[[105 147 153]
 [103 149 155]
 [131 126 124]
 [136 120 121]
 [157 102  99]]
->
[[105 103 131 136 157]
 [147 149 126 120 102]
 [153 155 124 121  99]]

[[115 114 132 118 139 116 142 113 108 147]
 [138 131 126 139 117 140 109 145 149 110]
 [122 110 134 121 143 118 146 109 108 143]
 [120 116 129 116 141 119 143 107 111 141]
 [128 132 133 131 134 128 122 126 122 127]
 [124 115 132 113 138 115 146 113 114 145]
 [140 146 125 134 118 143 105 137 149 116]
 [139 143 132 137 115 142 112 148 147 117]
 [118 107 133 117 142 115 144 111 111 143]]
->
[[115 138 122 120 128 124 140 139 118]
 [114 131 110 116 132 115 146 143 107]
 [132 126 134 129 133 132 125 132 133]
 [118 139 121 116 131 113 134 137 117]
 [139 117 143 141 134 138 118 115 142]
 [116 140 118 119 128 115 143 142 115]
 [142 109 146 143 122 146 105 112 144]
 [113 145 109 107 126 113 137 148 111]
 [108 149 108 111 122 114 149 147 111]
 [147 110 143 141 127 145 116 117 143]]

[[106 137 132 129 134]
 [110 137 126 124 135]
 [110 137 132 125 135]
 [105 137 125 129 137]
 [108 137 126 126 132]
 [109 137 131 127 141]
 [105 137 130 130 138]]
->
[[106 110 110 105 108 109 105]
 [137 137 137 137 137 137 137]
 [132 126 132 125 126 131 130]
 [129 124 125 129 126 127 130]
 [134 135 135 137 132 141 138]]

[[126 129 119 129 120 131 133 135 123]
 [118 131 105 115 112 146 133 130 127]]
->
[[126 118]
 [129 131]
 [119 105]
 [129 115]
 [120 112]
 [131 146]
 [133 133]
 [135 130]
 [123 127]]

[[108 130 133 115]
 [106 124 130 118]
 [114 143 139 108]
 [112 138 136 111]
 [106 125 130 118]
 [103 119 127 120]
 [112 140 138 110]]
->
[[108 106 114 112 106 103 112]
 [130 124 143 138 125 119 140]
 [133 130 139 136 130 127 138]
 [115 118 108 111 118 120 110]]

[[108 124 128 107 106 138 108 134 102 113 134 135]
 [153 130 132 143 143 117 142 118 147 137 123 120]]
->
[[108 153]
 [124 130]
 [128 132]
 [107 143]
 [106 143]
 [138 117]
 [108 142]
 [134 118]
 [102 147]
 [113 137]
 [134 123]
 [135 120]]

[[147 129 138 150 134 135 102 124]
 [147 127 132 149 136 132 106 126]
 [116 117 111 109 111 114 156 123]
 [139 139 142 142 148 148  99 139]
 [130 143 151 131 149 153 107 146]
 [143 119 120 140 122 118 123 116]
 [124 144 141 125 146 148 117 143]
 [127 111 105 124 105 106 154 112]
 [136 114 116 133 117 114 133 116]
 [139 139 146 140 150 146 101 138]
 [146 121 125 143 121 119 118 121]
 [148 130 135 149 137 136 107 127]]
->
[[147 147 116 139 130 143 124 127 136 139 146 148]
 [129 127 117 139 143 119 144 111 114 139 121 130]
 [138 132 111 142 151 120 141 105 116 146 125 135]
 [150 149 109 142 131 140 125 124 133 140 143 149]
 [134 136 111 148 149 122 146 105 117 150 121 137]
 [135 132 114 148 153 118 148 106 114 146 119 136]
 [102 106 156  99 107 123 117 154 133 101 118 107]
 [124 126 123 139 146 116 143 112 116 138 121 127]]

[[123 124 114 124 119]
 [126 132 149 124 143]
 [135 127 109 135 114]
 [131 124 111 131 116]
 [121 127 141 122 136]
 [127 123 113 129 118]]
->
[[123 126 135 131 121 127]
 [124 132 127 124 127 123]
 [114 149 109 111 141 113]
 [124 124 135 131 122 129]
 [119 143 114 116 136 118]]

[[135 122 107]
 [129 120 106]
 [114 123 137]
 [131 120 104]
 [131 121 106]
 [140 140 140]
 [134 124 110]
 [114 124 138]
 [115 124 139]]
->
[[135 129 114 131 131 140 134 114 115]
 [122 120 123 120 121 140 124 124 124]
 [107 106 137 104 106 140 110 138 139]]
